500 stands for zero in the data rows.
Here are some points, each followed by its number:
(507, 448, 384, 325, 267, 295, 331, 362, 423, 448, 443, 530, 443, 499, 501, 501) 0
(379, 415, 454, 510, 539, 531, 474, 429, 419, 416, 325, 320, 321, 252, 297, 304) 1
(771, 635, 476, 359, 230, 124, 138, 163, 303, 348, 475, 529, 511, 494, 473, 416) 2
(330, 350, 358, 353, 441, 490, 554, 572, 526, 493, 564, 524, 571, 513, 519, 428) 3
(393, 353, 497, 472, 504, 482, 507, 436, 409, 409, 355, 380, 409, 439, 456, 506) 4
(553, 543, 600, 531, 566, 561, 472, 497, 416, 471, 419, 398, 392, 383, 501, 501) 5
(712, 632, 529, 473, 459, 450, 445, 455, 386, 398, 414, 354, 379, 433, 506, 586) 6
(840, 759, 635, 485, 449, 388, 368, 384, 432, 426, 470, 556, 538, 495, 515, 448) 7
(484, 506, 544, 549, 575, 585, 490, 450, 318, 249, 252, 226, 309, 366, 391, 431) 8
(896, 879, 884, 799, 772, 688, 633, 571, 500, 405, 449, 467, 459, 538, 538, 560) 9
(515, 510, 569, 457, 424, 486, 473, 502, 524, 569, 544, 543, 540, 461, 424, 428) 10
(518, 480, 552, 618, 667, 684, 724, 697, 627, 583, 575, 508, 528, 475, 428, 390) 11
(328, 442, 381, 401, 357, 345, 409, 406, 335, 343, 272, 290, 293, 430, 554, 700) 12
(339, 389, 528, 686, 768, 913, 882, 833, 832, 832, 818, 794, 723, 673, 534, 398) 13
(385, 379, 401, 370, 337, 406, 417, 517, 568, 550, 614, 544, 540, 611, 680, 501) 14
(368, 363, 418, 516, 544, 564, 629, 648, 613, 579, 537, 523, 574, 556, 627, 627) 15
(432, 502, 499, 540, 513, 492, 512, 442, 450, 486, 443, 408, 410, 408, 491, 536) 16
(475, 449, 477, 444, 488, 481, 526, 577, 581, 701, 654, 660, 615, 499, 501, 501) 17
(944, 820, 708, 539, 363, 311, 251, 249, 296, 347, 376, 411, 441, 445, 469, 514) 18
(497, 534, 489, 529, 511, 579, 519, 474, 482, 484, 521, 527, 492, 499, 501, 501) 19
(629, 568, 492, 407, 343, 323, 287, 294, 373, 368, 423, 497, 510, 586, 613, 563) 20
(48, 157, 288, 384, 516, 619, 697, 778, 717, 688, 695, 632, 597, 561, 581, 580) 21
(606, 670, 599, 605, 613, 588, 498, 447, 304, 244, 219, 253, 177, 325, 386, 500) 22
(597, 602, 516, 513, 480, 404, 345, 373, 332, 294, 266, 211, 337, 385, 446, 630) 23
(645, 516, 395, 343, 238, 165, 149, 122, 228, 239, 322, 330, 360, 388, 365, 342) 24
(469, 496, 492, 401, 404, 347, 315, 291, 358, 326, 365, 358, 487, 582, 616, 670) 25
(453, 462, 513, 615, 665, 749, 734, 818, 787, 766, 755, 706, 708, 628, 594, 463) 26
(572, 605, 583, 573, 543, 536, 494, 357, 327, 317, 241, 292, 334, 438, 448, 558) 27
(474, 458, 473, 482, 425, 465, 542, 527, 522, 560, 558, 570, 557, 531, 469, 515) 28
(965, 968, 904, 742, 618, 456, 298, 249, 187, 242, 255, 342, 358, 394, 404, 526) 29
(410, 462, 438, 451, 446, 435, 361, 322, 300, 306, 371, 331, 492, 499, 501, 501) 30
(635, 600, 638, 700, 684, 717, 647, 614, 589, 508, 493, 469, 463, 550, 560, 525) 31
(392, 428, 441, 416, 509, 584, 474, 478, 482, 495, 568, 546, 615, 634, 538, 451) 32
(391, 259, 216, 202, 206, 237, 322, 394, 506, 518, 476, 443, 462, 433, 411, 423) 33
(423, 415, 462, 440, 441, 409, 536, 510, 541, 536, 469, 437, 435, 447, 494, 441) 34
(447, 436, 312, 293, 326, 316, 460, 501, 597, 709, 721, 748, 764, 716, 616, 533) 35
(497, 470, 443, 383, 286, 266, 247, 247, 263, 281, 322, 339, 412, 467, 438, 462) 36
Which point above is nearest to each new point by angle, seen from the average point of the numbered points? Its number follows each.
(568, 571, 600, 623, 593, 570, 595, 539, 472, 466, 448, 492, 492, 499, 501, 501) 31
(516, 635, 720, 753, 796, 771, 662, 602, 486, 429, 278, 258, 262, 313, 382, 525) 5
(305, 398, 471, 497, 499, 481, 516, 514, 521, 558, 523, 546, 524, 471, 501, 501) 21
(303, 378, 388, 298, 309, 318, 375, 419, 449, 504, 476, 416, 456, 499, 516, 501) 33
(188, 264, 352, 349, 442, 436, 455, 464, 441, 414, 396, 312, 294, 368, 409, 514) 4
(488, 481, 477, 472, 453, 496, 478, 506, 492, 434, 432, 391, 398, 438, 552, 647) 12
(872, 857, 813, 665, 515, 399, 319, 291, 329, 296, 345, 409, 473, 483, 523, 553) 29
(881, 765, 650, 468, 370, 262, 192, 179, 233, 289, 293, 327, 341, 424, 478, 503) 18
(355, 381, 411, 368, 356, 391, 347, 377, 442, 406, 364, 314, 324, 334, 573, 674) 12
(209, 181, 229, 343, 317, 456, 456, 482, 491, 468, 419, 413, 388, 454, 462, 519) 33
(698, 657, 541, 437, 339, 265, 281, 238, 317, 355, 498, 492, 492, 499, 501, 501) 2
(544, 520, 505, 502, 531, 476, 506, 490, 420, 398, 322, 290, 280, 350, 446, 557) 22
(553, 596, 603, 594, 582, 598, 596, 557, 515, 471, 439, 421, 454, 525, 591, 690) 31
(234, 286, 399, 495, 561, 574, 678, 584, 574, 566, 524, 532, 474, 495, 424, 512) 21
(370, 338, 324, 358, 377, 479, 509, 524, 507, 524, 521, 440, 495, 499, 501, 501) 3
(506, 542, 528, 578, 536, 552, 597, 584, 643, 684, 677, 716, 722, 697, 648, 622) 26
(490, 534, 494, 437, 327, 295, 328, 369, 515, 560, 512, 431, 463, 484, 511, 668) 0
(699, 686, 666, 603, 597, 499, 471, 472, 444, 493, 495, 532, 515, 489, 428, 430) 9
(509, 450, 352, 346, 307, 273, 286, 397, 517, 632, 731, 715, 720, 599, 456, 335) 35
(454, 471, 456, 357, 337, 294, 324, 415, 475, 553, 573, 586, 586, 536, 499, 462) 35
(478, 556, 488, 509, 492, 422, 423, 392, 432, 361, 332, 362, 373, 403, 505, 519) 23
(444, 491, 393, 424, 406, 384, 396, 459, 464, 500, 498, 492, 492, 499, 501, 501) 33
(445, 376, 338, 294, 204, 162, 172, 179, 171, 160, 149, 492, 492, 499, 501, 501) 36
(463, 438, 331, 314, 266, 204, 238, 317, 350, 392, 413, 442, 455, 535, 522, 640) 0
(342, 347, 408, 427, 519, 535, 580, 624, 590, 569, 516, 552, 523, 512, 576, 537) 21
(569, 587, 545, 518, 471, 449, 409, 430, 470, 481, 518, 563, 509, 550, 557, 567) 7
(787, 815, 815, 712, 674, 523, 497, 455, 443, 382, 371, 467, 440, 539, 606, 623) 9
(614, 556, 458, 371, 230, 315, 286, 387, 480, 569, 672, 681, 700, 695, 641, 608) 35
(235, 239, 273, 357, 404, 429, 493, 468, 509, 538, 472, 490, 501, 499, 501, 501) 3
(609, 734, 739, 757, 691, 634, 625, 544, 498, 436, 374, 379, 359, 494, 667, 811) 9
(682, 689, 639, 603, 573, 501, 471, 396, 378, 356, 321, 492, 492, 499, 501, 501) 29
(600, 581, 537, 559, 502, 467, 439, 393, 438, 372, 424, 464, 476, 453, 468, 459) 29
(365, 394, 382, 435, 497, 526, 502, 506, 495, 432, 418, 398, 411, 450, 469, 487) 4
(570, 500, 482, 557, 574, 583, 535, 475, 448, 359, 379, 397, 448, 556, 471, 471) 8
(330, 307, 390, 488, 548, 629, 637, 560, 432, 391, 281, 300, 275, 391, 474, 522) 4
(645, 600, 705, 665, 609, 542, 513, 487, 448, 444, 498, 492, 492, 499, 501, 501) 9
(708, 667, 640, 620, 623, 601, 531, 431, 464, 444, 421, 434, 405, 410, 336, 407) 9
(549, 456, 375, 353, 308, 279, 316, 371, 432, 433, 414, 469, 508, 519, 501, 501) 0
(493, 482, 450, 435, 387, 400, 393, 437, 506, 509, 528, 474, 422, 378, 346, 358) 33
(591, 538, 443, 385, 316, 256, 276, 384, 451, 500, 544, 566, 564, 694, 657, 501) 20
(644, 569, 589, 550, 559, 614, 566, 553, 455, 504, 498, 492, 492, 499, 501, 501) 31
(532, 499, 478, 499, 484, 502, 477, 504, 477, 505, 562, 546, 549, 504, 579, 663) 15
(509, 589, 553, 548, 475, 438, 324, 355, 358, 277, 296, 241, 352, 389, 496, 604) 23
(584, 518, 491, 336, 275, 243, 246, 282, 412, 456, 573, 591, 616, 638, 584, 590) 20
(563, 617, 650, 640, 644, 607, 498, 506, 465, 462, 431, 446, 485, 443, 485, 464) 9
(767, 799, 751, 677, 608, 563, 536, 507, 552, 612, 574, 620, 632, 499, 501, 501) 9
(531, 462, 363, 315, 253, 310, 297, 425, 418, 506, 553, 511, 531, 492, 538, 505) 0
(759, 704, 672, 593, 563, 538, 551, 506, 469, 480, 486, 447, 379, 502, 508, 546) 9
(248, 339, 363, 415, 496, 545, 544, 541, 422, 406, 316, 290, 247, 386, 416, 546) 4
(585, 541, 606, 660, 628, 645, 674, 583, 532, 554, 474, 405, 481, 472, 501, 542) 31
(820, 862, 762, 694, 658, 510, 511, 421, 468, 490, 498, 492, 492, 499, 501, 501) 9
